The rows of A fall into a few groups, and each row is roughly a mix of its group's hidden directions.
A (131 x 13):
[[-56   8   4  35  30  -3  23   3  -5  53   7  28   7]
 [  4 -17   8 -42   6 -12 -11 -57  13 -34 -11 -42  26]
 [-15 -23  38  -6  44  36  25  27  20  -5  14   6  47]
 [ 17  -6 -15  21 -37  26  16 -47   0  22  38  43  18]
 [ 29  -4 -18  22 -59  -5 -27 -32  20  40 -11 -17 -15]
 [ 17 -12 -27  18   6 -12  38 -27  -9 -72   3   3  22]
 [-48  39 -20 -16  35   2   3  16 -22 -42  22  30  -3]
 [-10   2 -19  37 -12  38  31 -10  -4  45  43  32 -15]
 [ 19 -36  10  -8 -23 -13  20 -20  43  -5 -24 -58  21]
 [-14  -1  -2  48  27  32  40  24   6  14  -5  53   6]
 [-45  16 -18  26   4  10  41 -19  -2  62  13  12  10]
 [-23   6  28   0  43  43  16  16  10   5  35   7  51]
 [ 42  -5 -10  20 -37 -11  40 -33  19   5  48  -5  22]
 [-21  26 -18 -48 -13 -10 -58  13 -38  14  10 -16   6]
 [ 15 -27   1  11 -35 -15 -17  13  -7  46 -27 -54 -31]
 [ 15 -31  34 -49  25 -28 -14 -22  25 -27   3 -34 -19]
 [ 37 -37  19 -12 -32 -14  17 -22  19  18 -34 -46  18]
 [-12   9   6  -8  45  28 -19  65 -14  39  -4  12  -3]
 [ 31 -27  10 -39 -19 -25 -34  10   7 -57 -10  11  23]
 [-48 -16  20 -42   0 -13 -25  37 -33 -20 -20 -29   1]
 [ 33 -10  15   8 -17 -26   9  -7   5  34 -31 -69 -11]
 [-30  -4   3 -25 -20  31  -4  11  12 -14 -16  77   8]
 [ -3  -2  27 -17 -28   0  11 -23  24 -37 -23  68   2]
 [-44  -1   8 -15  48  21  10  43 -16 -15  27  29  25]
 [ 30  -6 -40  -8 -53 -36 -14 -42  -3  -4 -22  -7 -21]
 [  1   1  21 -15  69  29  -3  43  -8   0  20  20 -25]
 [ 52 -22   7 -26   6 -12 -10  -5 -11 -59 -11 -35 -20]
 [-22 -24  25 -50   4 -21 -15  10 -17 -17 -60  13 -14]
 [ -4  27 -30  39  -7  18  15  47 -14  22   4  54  -2]
 [  6  18   4   4 -14 -40  -6 -17 -36  18   5 -70 -25]
 [  9 -42  40 -46  11 -18 -11  14  22 -37 -23 -23 -21]
 [-18 -18 -44  25 -41  13   2 -38  22 -26 -22  11  36]
 [-29 -24  -2 -40   0   4 -46  -9  -5 -62 -13 -16  13]
 [ 23 -11 -17   2 -19 -54   2 -11   4   5 -21 -66 -21]
 [-49   3  39 -22  22  23  20  26   0  11  19  -3  51]
 [ 10 -50  17   3  -7  56  -7  -7  29 -13   9  45  19]
 [  2 -33  40  -2 -17 -25 -59 -28 -17 -19  11 -13  29]
 [ 14   7  10  24  41   1  37   1   8 -33 -25  56  29]
 [-26  -4 -16  -6  19  39  -3  29  16 -37  -8  65  -8]
 [-19   6 -29  10  22  15  13 -80 -12  11  -8  25  10]
 [-48  25  -3  21  20 -11  50  -8 -18  48  10  19   2]
 [-48  -4  13 -34  -2  23   3   7 -13 -44   3  57   7]
 [-12  17  14 -22  44  -7 -18  58   2 -27   8  42  17]
 [-39  25   0  32  12  29 -69   9   8 -13  -3  -1 -20]
 [ 12 -19 -29  35 -13   4  71 -29  12   3 -18   6  23]
 [ -1  -8  30 -52 -34 -29 -53  -7  -8   0   6 -22 -22]
 [ -9  29 -17  79  10  33   1   6  15  23   5  12   7]
 [ 19 -19 -37   2  24  -2  47 -33  -2 -47   3 -28  24]
 [-10 -10 -13  42   9  11  75  14  15  11  15  28 -10]
 [ -8  21   6   9  -6 -24   8   4  10  15 -18 -85 -18]
 [ 20 -23  -1 -42  -8  -4 -25 -61  12 -24   0 -31  28]
 [  3  13 -18  22 -33 -32  47 -23 -11   9  23 -56  -2]
 [-23  12 -25  56 -26  26  35  28  -6  32  -7  27  -9]
 [ 20   4 -18  33  -9   3   7 -20 -10 -82   4  -4  21]
 [ 17 -41  19 -47   2 -38   5 -32  17 -39   4 -27   3]
 [-21  37 -37  10  34  16 -18   5 -23 -28  36  43 -14]
 [ 38 -37  -7 -13 -40 -19   9 -36  21   4 -22 -44  17]
 [  7  -9  18 -46  11 -23  -1 -41  11 -44  -3 -49  17]
 [-32   4  60   4  26  12  17  47  11  34  -1   3  19]
 [-31  47  -2   2  40 -13   4  26 -19 -27  12  49 -20]
 [ 46   6  15 -49 -26  -8 -35  33 -15 -24 -24   2 -21]
 [-27  39  -9  13  54  11  -4  33 -21 -20  25  33 -20]
 [  6  -3  20 -15 -24   8 -21  26  -3  69  -2   5 -49]
 [-34   3  10 -21  10  10  14   4  23 -34  12  68  33]
 [ -7  11   7 -16 -39  -6 -47 -46  -5 -10  11  23  50]
 [ 63  -8  -4 -25 -31  -3 -29  23 -11 -48  -4   6 -11]
 [ 21  -7  38 -26 -25 -20 -36  13  17 -62  -7 -11 -11]
 [-42  25  -4 -39  17  -7 -36  13 -52 -29   3   8  13]
 [-21   1  35 -34 -34  -7 -35  -2  -3  62 -16  11 -14]
 [  9 -39 -10   4  30  -1  55  13   6  18 -18 -34 -45]
 [  1 -26  21 -56   6 -22  -5 -29  33 -25  -6 -45  17]
 [ 10  12 -12  57  -8   3  46  -2  27  42  -3  32 -16]
 [ 13   1 -16  23  11   1  37  20  26  44 -40  51  -9]
 [ 30   2  13  34 -12 -25 -13  -5 -11  32  -5 -60 -40]
 [-13 -23  19 -63  -8 -33   6  28 -32  11 -36 -11  -1]
 [ -2 -13  16 -45  41  12 -23  27 -24  23 -45 -13 -28]
 [-20 -27  16 -17  23   0  14  15  18 -30  19  64  37]
 [-15   1  27 -38  14  -9 -11  25  -7  74 -14  -9 -21]
 [  2  -2  17  12  61  16  17  63   8  17 -13 -11 -18]
 [ 37 -16  29 -36 -14 -17 -59  -1  -7 -40  -6 -12   3]
 [-25 -11  40  10  39  46  16  19  30 -12  27   8  34]
 [-34  -6  48   3  39  27  23  39  31  -5   7  14  26]
 [ 33 -28  38  15 -28   2  11 -19  38  27 -22 -47   8]
 [-10  19   7 -38  22   1 -36  27 -22  33  20 -31 -46]
 [-29  24 -39  35   7  40  21 -38   6  37   9   5  19]
 [-44 -17   6 -26   1  37  -5  27  -9 -27  -4  61   0]
 [ 14  16 -34  38  -7  16  15 -27 -10 -67  -2  16  22]
 [-44   0  16 -28  10 -22 -19  37 -33 -31 -30 -36  10]
 [ -4  24  -7  36  -3  12  14  59 -19  34   2  36 -31]
 [ 29  29   3  37  -2 -30 -10   4  -9  45  -9 -42 -39]
 [ 11 -27  14 -59  16 -27   3 -37  31 -32  -4 -26  -1]
 [ -2  13  26 -28 -19 -25 -57 -19 -20 -19   6  28  42]
 [ 39 -16  -3  -7 -40 -16  10 -39  19  22 -25 -50  19]
 [  9  28 -18  20 -36 -47 -17 -19   8 -12 -21   4 -57]
 [-15  -2  32   2  11 -12   0  29  -3  62  11  12 -56]
 [-10  26  -7  44  -8  12   9  46 -37  40  -4  36 -13]
 [ 12  25 -22  58   9  33  22 -10  14  31  31  33  -2]
 [-16 -48   5  28 -17   1  53  18  29 -11 -40  11  14]
 [-21   2  25 -23 -19  -1 -52  -2 -26  10  16 -53 -34]
 [ 16 -24   2 -34  21 -12   6 -42  22 -41   3 -53  18]
 [-25   6   4 -55 -14 -20 -42   4 -43 -26  -8  -5  31]
 [  2   3 -48  59  -1  28   7 -24  42 -18  -4  -1  19]
 [  8  19 -11  61 -27  32   0 -41  -2  33  27  -6   2]
 [ -6  16  -3  40 -24   2   3  61 -24 -15 -22  46  -4]
 [  8  -2  34 -30 -44 -33 -50  -9 -20 -14  12  16  30]
 [ 37  -9  -2  -9 -35 -42  11 -36   8  -1 -31 -52  -6]
 [ 10  -4 -17  18 -67 -11  14 -50   2   4  31  -5  25]
 [ -7  11 -23  67 -17  26  23 -23  -2 -38  12 -20  19]
 [-20  -7 -12   4  10  46 -13  12  16 -21  21  72  10]
 [ -2  40 -18  36 -28  27  14  48   3  -1  -8  41 -24]
 [ 12 -11  -4   9   5 -26  16  18   3 -82   3  -1  36]
 [  0 -12 -10  37  35  11  72   2   3 -11 -36   7   7]
 [ -2  -4 -36  46  38  25  28   1 -23  49  17  -4   4]
 [  9  11  -8  61 -19  36  -2 -34  26  18  36  20  -9]
 [  5  -2 -33  37  28  29  53  -4  -6  31   5 -29 -29]
 [-12 -19  20 -54   3  -6 -25  14 -33 -10   1 -60  -8]
 [ 18 -10 -46 -11 -58 -23 -25 -47 -11  -1  -2  -3  -8]
 [-14  -6   3 -29  46  38 -21  44 -15  19 -11  44  -3]
 [ 54  13 -20  32 -25  -9   6 -40  41   1  22  -8  23]
 [ 10 -40  15 -75  -6 -13 -29   8   9 -22 -13 -11  -2]
 [ 20  -9 -23  -2 -64 -39 -16 -30  21   6 -32  -3 -22]
 [ 19  20  -2   4  -8 -55   9 -24  -5  26   7 -65  11]
 [ 22 -34 -11   3  -8  -7  73 -25  18 -15 -12  29  16]
 [ 20   5  20 -45 -34  -8 -31 -10  21 -57 -26  -3  -7]
 [-38  19 -10 -12   7  -6   9   4  40 -26  17  58  37]
 [ -6 -15  29 -24  39  27 -13  62 -11  31  -6  22  -8]
 [  2  11  35 -47  17 -17 -28  36 -13  31  11  11 -45]
 [ 11  12  -7  13  32  20   7   3  31 -26  11  76  13]
 [ -9  29 -24  15 -11  22 -15  38 -15  50   3  49  22]
 [  5  42 -42  39  31  31  10  -7   3  28  35  11 -19]
 [  9  -3   3  24 -24   8 -66 -15 -32  -2  12  21  46]]

One row of each group comes first, with its name. Which group is each row after those in?
[ 31  26  26  14   6  33   7 -28  -1  50  16 -30  38]
(14)
[  6 -34  16 -60  18 -35   6 -23  20 -28  -7 -30  19]
(101)
[ 42  15 -21  37  17  29  15 -24  28   7  22  45  22]
(75)

[-29  12 -10 -10  27  24 -16  29 -44  -4  23  59  -4]
(14)
[ 16 -44 -15 -11 -65  -5 -30 -30 -23   8 -10   0 -20]
(14)
[-36  10 -24  37  -1  18  38 -22  -3  61  13  13   3]
(101)
[-17  18  24 -41 -22 -17 -41 -29  28 -31   7  11  38]
(101)
[ 20 -31  39 -35  30  -9   0  27   6   0 -29 -46 -28]
(75)
[-19  35  -6 -34  23   8 -68  14 -27  12   9  -6 -24]
(75)
[ 21   0 -20  26  -2  -8  47  -2  -5 -75   6  -8  -1]
(101)
[ -4 -17 -30  11 -11  29  55 -39 -13   1  29  40  13]
(75)
[-15 -13  15 -62  13 -32 -28  10  -3 -42 -28  -7 -22]
(75)
[ 17  12 -20  14 -37 -20 -17 -55   8  -8  -8 -58   2]
(75)
[  7  -1 -38  10   9   1  78  -1 -10  -1  30   7  28]
(75)
